In the rows, 128 means zero.
The rows below fall into families. The same turns and mirrors carry the whole set onto itself and the rows of a family onto each other. For each named row, which other rows are in its family? Write them in the order they are listed.
These 20 rows form 5 families of 4 rows each.
suga: [127 130 180 112 147 147 115 110 118]
Guro: [130 154 103 115 101 135 110 118 139]
Fozek: [135 151 166  94 158 141 103 115 115]
piz: [107 138 161 106 108 136 141 130 113]
zera: [136 166 126 100 110 142 112 140 160]
valol: [129 120 144 139 162 136 108 157 127]
vezu: [106 160 111 129 135 171  87 115 127]
biruz: [147 163 123 127 119 157 127 128 164]
pul: [127 112 170 133 144 135 112 118 137]
Fuzef: [113 151 113  94 130 155 132 142  99]
dep: [140 118 149 107 163 128 108 130 112]
galav: [107 142 138 127 170 164 141 142 118]
doban: [103 148 141 134 119 171 146 126 149]
Zivad: [120 150  99 124 116 154  93 121 107]
Todo: [138 138 175 114 133 135 113 103 112]
Soki: [135 175 111 118 125 156 128 131 156]
Vin: [107 160 102 125 108 154 102 121 121]
geve: [106 123 161 137 143 135  97 151 142]
baz: [123 115 156 120 157 135 109 157 123]
pup: [130 159  95 134 137 159 113 113 146]

The rest of the family of dep: Guro, pul, pup
The rest of the family of geve: Fozek, zera, vezu
The rest of the family of Todo: valol, biruz, Zivad
The rest of the family of Vin: suga, Soki, baz

The rows below fall into families. The same turns and mirrors carry the whole set onto itself and the rows of a family onto each other. For each named row, which other rows are in its family? Write them in the order they are listed.
These 32 rows form 4 families of 8 rows each.
zelus: [104 141 126 145 178 132 107  78]
dazuv: [113 137 174 114 159 136 113  82]
volod: [ 94 133 148 132 181 140 106  66]
sozil: [ 77 116 134 113 171 162  93 149]
Nulil: [ 94 131 162 121 179 155  81 154]
Sen: [107 130 105 140 172 141 114  94]
tebo: [ 80 135 134 130 175 145  83 153]
rumu: [ 92 150 150 146 185 126  93  84]
poko: [ 70 139 175 124 185 143  80 113]
Lami: [117 116 135 101 146 156 123 127]
det: [104 119 135 117 171 163  96 157]
Kidov: [101 111 107 121 167 159 120 101]
Tifus: [126 117 114 127 170 157 121 103]
lezo: [115 141 160 137 184 138 103  74]
zuf: [103 141 188 112 162 136 100 100]
Berak: [102 147 180 134 188 137  87  96]
bugan: [ 76 146 155 136 182 136  75 137]
zarek: [ 98 128 171 101 154 150  98 144]
Reb: [102 121 122 128 174 149 119  74]
Balib: [122 128 153 112 154 142 125  82]
Tazot: [ 93 142 181 127 186 144  77 128]
fuzap: [126 129 133 134 177 147 117  78]
lofu: [ 96 138 188 106 159 142  94 126]
punu: [ 80 140 170 131 186 138  90  83]
Favi: [123 119 137 107 148 151 129 101]
vov: [ 91 126 111 129 169 150  97 147]
zige: [106 119 150  99 148 157 110 144]
tokob: [118 114 115 120 167 164 112 136]
naseb: [103 124  99 133 168 149 110 123]
niza: [ 90 109 112 115 166 164 110 133]
Puse: [ 69 129 160 117 179 153  81 141]
Tibi: [ 81 152 162 142 186 128  79 108]

The rest of the family of Sen: zelus, tebo, rumu, bugan, vov, naseb, Tibi
The rest of the family of Kidov: volod, sozil, poko, Reb, punu, niza, Puse

The rows below fall into families. The same turns and mirrors carry the whole set onto itself and the rows of a family onto each other. For each named row, which other rows are in its family? Write them in the order they are listed.
These 20 rows form 5 families of 4 rows each.
tumu: [100 168 130 123 117 123 126 142  93  86 164  96 125 124 156 102]
Tonar: [ 91 163 137 147 116 154 125 117 104 121 171 112 111 114 158  99]
sigo: [121 112 126 141 132 124 135 147  74 128 152 127 148 158 117 122]
Gom: [142 148 140 122 137 149 141 134 133 111 126 131 142 130 168 145]
Gez: [113 103 127 138 133 141 113 135 117 133 152 111 157 144 104 110]
denit: [139 161 127 107 137 155 121 125 126 136 116 120 146 145 166 134]
pufes: [ 69 156 104 149 113 128 150 155 109 150 105 102 143 139 127 144]
tevor: [ 87 151 126 140 113 138 130 128 110 109 188  94 114 117 155 101]
vuset: [145 162 109 118 134 149 128 127 135 121 125 114 152 125 170 135]
Rup: [ 91 152 148 117 121 141 144 152 100 108 182  98 120 126 165 106]
lineb: [118 100 116 133 129 123 128 144 108 136 151 104 149 162 108 122]
Dani: [117 166 122 107 125 143 143 143 131 104 108 103 153 114 160 148]
fuve: [100  97 117 134 141 118 120 141 126 124 145 131 152 159 118 128]
Riba: [113 156 110 106 142 151 133 151 147 124 125 114 165 117 172 130]
Bod: [ 87 170 135 163 119 136 122 137 102 106 186 110 133 128 149 108]
zar: [ 60 158  96 154 122 136 140 135 100 154 126 128 154 136 141 153]
zub: [102 108 110 136 127 106 130 147  89 116 135 119 130 149 113 106]
fibi: [ 53 157 126 129 113 144 131 128 112 160 138 100 141 158 135 154]
rima: [ 68 165 109 141 109 138 148 129 107 160 130 102 134 153 145 165]
meman: [ 64 173 125 146 118 137 145 156 123 161 133 105 135 161 155 146]

The rest of the family of rima: tevor, vuset, lineb
The rest of the family of pufes: tumu, Dani, zub
The rest of the family of denit: Tonar, Gez, fibi

The rows below fall into families. The same turns and mirrors carry the whole set onto itself and the rows of a family onto each other. For each named row, which other rows are in its family? Write them in the order they are listed.
These 30 rows form 6 families of 5 rows each.
Kiz: [121  93 124  98 144 151 118 126 110]
Vina: [123  87 137 121  89 109 118 139 119]
Lekez: [115 128 167 145 147 121 122  91  93]
sur: [115  70 146 107 112 124 125 142 100]
nedop: [ 91  98 174 123  88 114 116 109 105]
mafur: [137 126 144 116 152 143 113  91 103]
fugi: [108  97 110 122 113 132 112 129 137]
kamet: [142  88 134 119 134 138 117 122 131]
raz: [121  83 136 112 126 162 112 123 111]
nipu: [118 131 155 131 117  86 122 102  76]
Nida: [104 116 153 146 106  85 132 123  87]
timad: [131  86 138 107 100 144 115 139 113]
burad: [125 116 127 139 154 126 123 104 133]
lif: [114 150 145 139 149 127 108 110 118]
gilo: [114 108 122 119 143 133  87 119 131]
Zeg: [102 145 145 122 127  97 141 104  83]
zuzir: [100  78 141 111 108 124  93 119 124]
bas: [100 147 127 129 129 103 126  92  91]
garud: [116  76 158 132 104 120 124 142 100]
Varik: [ 89  97 138 117  82 128 102 130  99]
Bebi: [134 112 119 102 132 149 121 104 123]
lamag: [ 94 117 173 131 103 121 108 108  72]
fonu: [120  98 160 125  91 105 116 140  83]
Keni: [114 140 122 106 153 134 128 103  99]
selo: [102 102 158 124 102  91 140 130  85]
salo: [111 126 117 110 143 150 113  92 105]
Vupi: [103 124 147 120  81  94 116 119  86]
Gub: [100 142 176 140 114 115 126 104 102]
dov: [126 141 130 117 143 113 125  81 101]
Soram: [112 148 152 118 120 116 112  88  76]

The rest of the family of kamet: Vina, mafur, Vupi, Soram
The rest of the family of raz: Nida, bas, garud, salo
The rest of the family of nedop: lif, gilo, zuzir, Gub
The rest of the family of Lekez: fugi, burad, Varik, lamag

